In each game, the first row plays the second. By how much does the first row win? 15 means about a draw, 30 a big win and 0 a big loss. Wins can go round in a circle. Each row has two weighted sums of its numbers, A and B, taken from their middle values. A row wins by its A times the other's B, less its B times the other's A.
{ 17,  31, -11, -55,  52,  21,  -1, -31,  39,  22,   1,  40,  41, -21}
{-18,   0, -47,  26, -22,  22,  15, -31,   0,  15,  33, -37, -19, -16}: 18
{ 32,  55,  14, -29,  33,  -6, -74,  23,  33,  64, -18,  26, 107,   9}
{  4,  31, -71,  -3, -60,   3, -94, 113, -49,  19,  25, -56,  49,  51}: 21
{ -2,  61, -25,  -9,   0,  37,  34,  14,  -6,  51,  27, -24,  37, -36}
{-10, -45,  85,   7,   6, -27,  66, -13,  71,  -2, -63,  47, -82,   3}: 15
{ -3,  54,   9, -59,  10,   1, -26,   0,  22,  56,  44, -19,  79,  26}
{ 10,  26, -15, -45,  78, -24,  30, -93,  28, -31,   0,  30,   8, -72}: 14
{ -8,  -8,  61,  38, -14,  -2,   4,  27,  46,  21,  11, -19, -17,   3}
{  7,  -3, -36, -42, -33,  32, -21,  19, -92, -35,  43, -68,  -2,  77}: 18
{  3,  44,  22, -71,  15,  39, -27,  13,  10, -14, -19,  11,  51,  29}
{ 34,  -1,   7,  51,  58,   2,   2, -46,  -3,  -7,   7,  44,  18, -37}: 16
{-15, -70,  25,  24, -51, -47, -31,  -3,  -9,   7, -44,  39, -68,   1}
{-33,  21, -52,  32,  44, 106,  19,  -8,   7, -74,  -8, -26, -39,  12}: 10
{ -19,  -33, -102,    5,  -40,  -34,  -33,   13,  -22,  -24,   29,  -60,  -19,    0}
{-39,  51,  -5,  -7,   8,  33, -28,  59,   1,   2,  -5,  -6,   0,  22}: 15
{  5,  28, -22, -17,  10, -42,  31, -17,   8,  52,   9, -17,   8, -22}
{ -6,  -5,  55,  -5,  33, -10, -16,  -9,  38, -31,   3,  29,   0,  -3}: 15
{-17,  87,   0, -62,  38,  85,   7,  -3,  27, -22,   5, -29,  38,  32}
{ -9, -41,  98,  20, -17,  13,  54, -29,  31,  15,  -7,  61, -28,   3}: 23
{  1, -35,  34,  52,  25,  -2,  12,  20,  13, -19,  13, -12, -26,  -8}
{ 38, -84,   6,  19,  12, -35, -94, -20,  20,  18, -18,  51,  39,  24}: 13
{ 12,   3,  22,  -6,   7, -34,  -3,  -6,   5,  24, -28,  52,  15, -14}
{ 32, -98,  21, 110,   5, -53,  19,  13,   3,  -4, -36,  46, -65, -32}: 23
{-30,   1, -24,   2, -39,  52,  11,  46, -45,  -6, -22,  -2, -57,  -6}
{-13,  77,   9, -69,  53,  35,  -8, -36,  71,  46, -41,  80,  49, -39}: 16
{-10,  46,  37,  -5,  67,  42,  12,  23,  51, -25,  20, -10,  22,  38}
{ -2, -46,  38,  41, -26,  36,  27, -14,  14,   8,  19,   1, -18,  -8}: 12
{ -46,  -39,  -48,   56, -106,   78,   35,   37,  -12,  -15,   66, -121,  -84,   27}
{ 55,  28,   4,  29,  30,   8, -89,  -1, -37,  -8, -13,  40, 102,  -7}: 9
{-23, -19, -19,  -1, -11, -44, -32, -17,  51,   5,   9,  21,  -4,   0}
{-16, -49, -23,  17, -62,   2,  52,  49,  22,  34,  51, -29, -87,  11}: 9
{  8,   9,  16, -25, -28,   5,  -5,  -7,   8, -22,  -5,  10,  10,  -5}
{  9,  47,  27, -26,  48, -15,   9,  -5,  43,  50, -26,  49,  63, -45}: 9
{ 10,  18,   8, -28, -55, -15, -47,  80, -14,  42,   5, -16,  23, 104}
{  1, -45, -25,  22, -71, -56, -16,  -5, -17,  26,  21, -62, -50,  15}: 23
{-21,  -4, -51,   1, -86,  36,   3,  61, -25,  15,  59, -92, -29,  59}
{-16, -36, -20, -13,  -4, -18,  14, -43,  19, -10, -12,  -5, -45, -12}: 21
{ 22, -15,  27,  20,  32, -15, -46, -21,  25,  14, -16,  27,  53,   9}
{ 13,  33, -45, -49, -49,  47, -20,  82, -85,  14,  67, -88,  17, 120}: 17
{ 17, -15,  27, -21,  21, -36, -40,  30,  19,  65,  -2,  46,  44,  51}
{ 18, -46,  26,  -7, -38,   6,  70,  49,   7,  57,  46, -18, -57,  58}: 24
{  8, -20, -57,  30, -71,   1,  -2,  46, -24,  28,  22, -27, -33,  35}
{ 28,  30,  -7,  13,  51,  16,  39, -46, -20,   0,  -9,  35,  18, -38}: 12
{ 46,  18,  39, -17,  -5, -21, -30,  50,  -2,  78,   2,  12,  40,  23}
{ 10,   4, -40,  14,  27,  10, -60, -22, -13,  15,  10,  -4,  40, -31}: 21
{ -8, -58,  61,  -1,  38, -72, -24, -27,  80,  36, -47,  59,  -2, -49}
{  0, -41,   3,  47, -25, -27, -66,  36,   0,  34, -36,  15, -22, -16}: 14
{-15,   9, -37, -53, -24, -40,  -3, -20,  25,   1,  -6,   5, -14,   0}
{-22, -36, -42,   2, -83,  37,  45,  50, -58, -39,  32, -86, -79,  43}: 11
{ 38, -69,  42,  36, -19, -56,  52,  12,   8,  43,  16, -11, -42,  27}
{ -30,  -95,  -10,   31,   49,  -50,  -18, -125,   15,  -86,  -30,   74,  -30, -100}: 18
{ 21,   1,   8, -44, -44,  54,  18,  64, -50,  11,  30, -71, -22, 105}
{-27, -64, -27,  11, -52, -14, -11,  -4, -65,  -1,   3, -11, -44,   7}: 13
{-12,  26,  64,   7,  14,  43,  -5, -26,  13, -65, -28,  25,  14,  10}
{ 26,  -3,  74, -13,   7,  -6,  27,  14,  86,  21,  -2,  38, -10,  23}: 10
{ 32,  65, -24, -61,  -3, 111,  34,  83,  -8,   1,  85, -98,  33, 127}
{ -5,   5, -83,   1,  28,  18,  11, -64, -22, -54,  33, -36,  19, -63}: 23
{-24,   0,  -6,   7,   8,   5, -28,  -1, -21, -52, -26,  -4,   9, -53}
{ -14,   -5,  -91,   25, -101,   44,  -30,   68, -111,  -45,   37,  -93,  -30,   40}: 14
{-12,   6, -21, -17,   3,   5, -20, -31,  31, -34, -16,  25,  22, -16}
{  1, -54, -43,  18,   8, -50, -22, -33,   4,   1, -23,  29, -14, -27}: 18
{  3, -44,  18, -10, -58, -57, -26,  52,  38,  42, -28,  15, -31,  30}
{  8, -49,  59,   3,  40, -42,  -8, -85,  13,  -6, -64,  75,   4, -38}: 10
{ 38, -19,  46,   6,   6,  35,   5,  35,  -4,   1,  37,   1,  24,  86}
{ -2,   3,  33, -26, -27, -20,  14,  35,  30,  30, -22,  33, -34,  24}: 14
{-35,  57, -61,  -8, -37,  27,  34,   4, -36,  -4,   2, -58, -23, -39}
{-17,  70, -47,   9,  23,  39, -58, -27, -39, -53,  19, -37,  74, -45}: 15
{ 26,  53,  12, -61,  44,  55,  60, -44,  32,   4,  36, -32,  18,  63}
{-15, -14, -25,   7,  42,  39, -20, -10, -15, -41,  -4,   1,   2,   4}: 26
{ -8,  -5,   7,  29,   0,  -6,  -4,  -1, -19,   5, -30,  20,  -7, -42}
{-11, -42,   3,  34, -55, -30,   7,  -8, -50,  10,  -9,  -8, -58, -38}: 19
{-37,  63,  31, -41,  23,  45,  59, -31,  24,  -6,  11,   0, -14, -27}
{ -9,  15,   9, -22, -21,  37, -15, -64, -39, -64, -22,   6,  21, -13}: 19
{ 43, -61, -34,  16, -31, -33, -95,  62, -74,  11,   5,  36,  35,  57}
{  8,  42, -26, -28, -16,  41, -55,  42, -35,  26, -11,  -6,  29,  13}: 18
{ 44,  -9, -19,  58,   0,  44,  11,  -3,  10,  27,  17,  36,  11, -27}
{-19, -15,   3,  71,   0,   6,  27,   1,  32, -20,  13,  -6, -52,  12}: 12
{-18,  -4, -65, -13, -14, -13,  -6,   0, -70, -14, -11, -15,  -6,   6}
{-23, -13, -71,  28, -56,  -5, -13,  64,  17,  28, -15, -20, -46,  -6}: 16
{ -4, -10,  29, -28,  47, -16,  35, -57,  21, -21, -12,  24,  -1, -46}
{ 29, -79,  20,  62,  -2, -41,  33,  16,  21,   9,  13,  20, -38,   3}: 9
{  1,  43, -40, -24,  43,  52, -47, -45, -61, -59,  -2, -29,  78, -13}
{ 20,  36,  23, -32,  26,  45, -34,  82,  12,  29,   6,   8,  38,  67}: 14
{  4,   7, -28,  21, -31,   2,  16,   8,  19,  10, -28,  26, -38,   6}
{ 18,   7,  23,   4, -57,  35, -29,  87,   1,  27,  38, -20, -13, 119}: 13
{-52,  66, -48, -68, -34,  30, -24,  40, -24, -26,  14, -45,  21,  33}
{ 22, -65,  -3,  32,  41, -43, -30, -23,   7, -27, -32,  59,  -8, -20}: 17
{-26, -46, -62,  57, -50,  -5, -51,  44, -56,  15,   3,   3, -23,  13}
{ -9,  28,  12, -36, -37,  44,  44,  40,  16,  32,  14, -10, -38,  53}: 5
{-16,  32, -64, -13,  -1,  54, -38, -28, -39, -80,  25, -38,  31,  21}
{ -5, -24, -39,  -9, -17, -46, -60,  57, -16,  25, -14, -30,  24,  23}: 22
{-11, -32,  86,   1,  -4,  -3,  65, -11,  56,  45,  -2,  23, -34,   6}
{ 32,  -7, -21, -32,   3,  21,  12, -45,  36,  25,  36, -27,  18,  18}: 17
{-37,  46,  42, -34,  54,   1,  63, -65,  57, -57, -18,  22,  -8, -51}
{  8,  35, -30,   7, -21,  48,  60,  46,  -9,  54,  51, -42, -41,  29}: 10
{-22,  13, -25,  -2, -74,  18, -41,  79, -45,  42,  11, -31,   0,  18}
{-24,   7, -40,   0, -16, -22,  70, -33,  10,  11,   3, -39, -68, -52}: 19
{ -2,  53,   2, -32, -30, -18,  15,  26,  44,  50, -20,   4,  -1,   6}
{-16,  19, -22, -19, -25,  -3, -42,  27, -84, -22,  17, -29,  31,   0}: 19
{ 22,  -2,  60, -14,  58,  13,  54, -57,  37,  -7, -20,  24, -11, -19}
{  1,  61, -55,   5,  -2,  20,  30,  18, -30,  54,  42, -24,  18, -12}: 21
{ -3,  43, -43,  -9, -12,  -9, -51,  42, -19,  25,  24, -36,  46,  34}
{ 20,  -6, -29,  20,   5,   7, -64,  72, -26, -18,  30, -34,  22,  63}: 19
{-17,  42, -37,  -5,   2,  31,  33, -11, -23,   3,  -6, -28, -13,  -8}
{  5,   8,  17,  -2,  20,  21,  59,  37,  39, -25,  22, -31, -32,  45}: 8
{  1, -57,  17,  78,   4,  15,  70, -71,  25, -15,  49, -22, -59, -34}
{  6, -68,  19,  69,  16, -56,  11, -17,  30,   9, -39,  37, -49, -34}: 18
{-17, -51,  21,  19, -36, -19, -39,   7,  28, -43, -30,  14, -20,  10}
{-28, -15,  18,  27, -16,  26,  43,  -3,  41, -16,  -1, -29, -71, -10}: 17
{ 25, -14, -18, -22,  -8,  31,  14, -49,  27, -26,  -4,   6,  -1,  -9}
{ 18,  42,  -7,  -4,  61,  35, -29, -40,   6, -46,  12,  39,  73, -11}: 24
{  5,  29, -53, -21, -53,  24, -54,  63, -22, -13,  -2, -71,  -1,  59}
{ -42,  -34,    0,   67,   36,   24,   22, -103,    6,  -96,    2,   20,  -56,  -96}: 28
{  3,  -8,  37, -47, -41,  -3,   5,  34,   2,  31,  50, -32, -13,  91}
{  8,  63,   9, -45,  43,  28, -26, -13, -38, -39, -18,  38,  76, -10}: 13
{ -5,  11,  34,  17,  67,  -4,   7, -66,  32, -17, -55,  40,  29, -68}
{  -5,  -24,  -74,   20,  -28,  -25,   19,  -20, -110,  -49,   42,  -65,  -28,  -12}: 17
{-32,  -2,  22, -18, -34,  17,  11,  23,  34, -30,  21, -73, -14,  38}
{ -5,  59,  15, -44,  21,  14,  54,  -6, -10,   4,  37, -25,  37, -21}: 9
{ 36,  67, -74, -11,  -4,  14, -60,  42, -29,  15,   7,  12,  72,  12}
{  1, -13,   1,  15,  16,  81,  77,  19,  11, -42,  41, -38, -63,  45}: 9
{  5, -51, -25,  40, -25, -33, -50,  -7, -22,  -4, -16,  49, -35, -20}
{  18,   44,   77, -101,   -4,  -50,  -53,   77,   33,  113,  -32,   60,   76,   88}: 22
{-29,  16,  31, -61, -61,  -2,  16,  48,  11,  32,  30, -25,  -8,  49}
{ 49, -41,  62,  -3, -65, -17, -31,  50,  15,  77,  16,   5,   0, 101}: 15
{ 11,  -8,  61,  15,  -5,   9,  26,  -7, -10, -13, -55,  39, -29, -10}
{ 32, -68,  -7,  65, -48, -10, -37,   9, -90, -76,  27, -53, -14,  67}: 17
{ -6, -27,  24,  21,  77,  -8,  74, -95, -37, -83,   6,  18, -26, -71}
{  2, -28, -43,  25,  11, -27, -55, -63, -12, -30,  15, -32,  27, -29}: 16
{  5,  17,   2, -28, -44,  10, -43,  99, -25,  63,   0, -20,  12, 112}
{-10,  58, 109, -81,  28,  25,  57,  38,  91,  33,  -9,  47,  23,  50}: 15
{-39,  36, -58, -50,   0,  39,  64, -21,  -5, -27,  37, -47, -30, -21}
{-26, -49, -62,  49, -68, -36, -63,  16, -59,  13, -17,  17, -32, -34}: 26
{   3,   36,    1, -115,  -33,   -1,    0,   49,  -21,   62,   46,  -30,   45,   73}
{ -7,   5, -50, -13, -49, -50, -67,  23, -61,   0,  15, -42,  23,  21}: 9
{ 37,  14, -36,   0,  32,  -5, -73, -27,  -6,   9, -10,   4,  83,  -2}
{ -8, -10, -29,   0, -77,  -1, -18,  34,  -6,  37,  66, -59,  -4,  64}: 15
{ 33,  36,  21, -15,   8,  47,  -5,  15,  24,  20,  42, -34,  39,  33}
{ -10,  -58,   -9,   52, -103,  -37,    0,   24,   -9,   38,    3,  -30,  -80,   19}: 11
{ 29,  21,   2,  -9, -18,   3,  -4,  47,  22,  58,  28,  -8,  30,  93}
{-19, -44, -27,  93, -41, -17,   3, -20, -36, -22, -20,  -3, -64, -67}: 16
{-13,  27, -30,  60,  44, -29,   4, -62, -26, -39,   1,  -9,  43, -70}
{ 24,  23,  60,  13,  92,  -8,  48, -47,  13,   7, -21,  32,  26, -19}: 12
{  -2,  -94,  -19,   33, -100,  -32,   -3,   22,  -35,   12,   27,  -57,  -76,    4}
{ -5,   7,  -7, -23, -42,  18,  -9,  52, -35,  39, -25, -10,  -4,  76}: 3
{ 14,  43,  28, -29,  79,  26, -13, -44,  63,  19, -50,  37,  38, -44}
{  0,  50,  -9, -47,  22,  20,  31,  -6,  31,  68,  21, -19,  32,  -7}: 14
{ -7,  68, -12, -47,  34,  56, -70,  -5,  35, -36, -25,  28,  74,  17}
{-46, -33, -31,  17,  39, -44,   3, -53,   3, -56,  10,   2, -28, -34}: 15
{ -3,  -9,  -8,  33,  11, -14,  11,   3,  62,  -5, -26,  14, -60, -14}
{ -8,  25,  39, -44, -21,  10,  64,  56,  19,  37,  -1,  -3, -42,  50}: 12
{ 25, -29, -52,  27, -31, -26,  -9,  37, -39,  51,  54, -41,  29,  43}
{ 17, -29,  -2,  12,  36, -21, -16, -72,  30, -27, -22,  57,   5, -51}: 10
{ 15, 111, -12, -58,  46,  80,   8,   8,   2, -13,  13, -19,  91,   3}
{ 22,  -9,  27,   3,  57, -31, -23, -21,  27,   9, -40,  64,  44, -24}: 16
{  5,  39, -13,  26,  73,  32, -18, -24,  -3, -73,  18, -14,  53,  25}
{-16,  51,   2, -28,  82,  10,  93, -62,  31, -29,  15,  22,  -1, -51}: 10
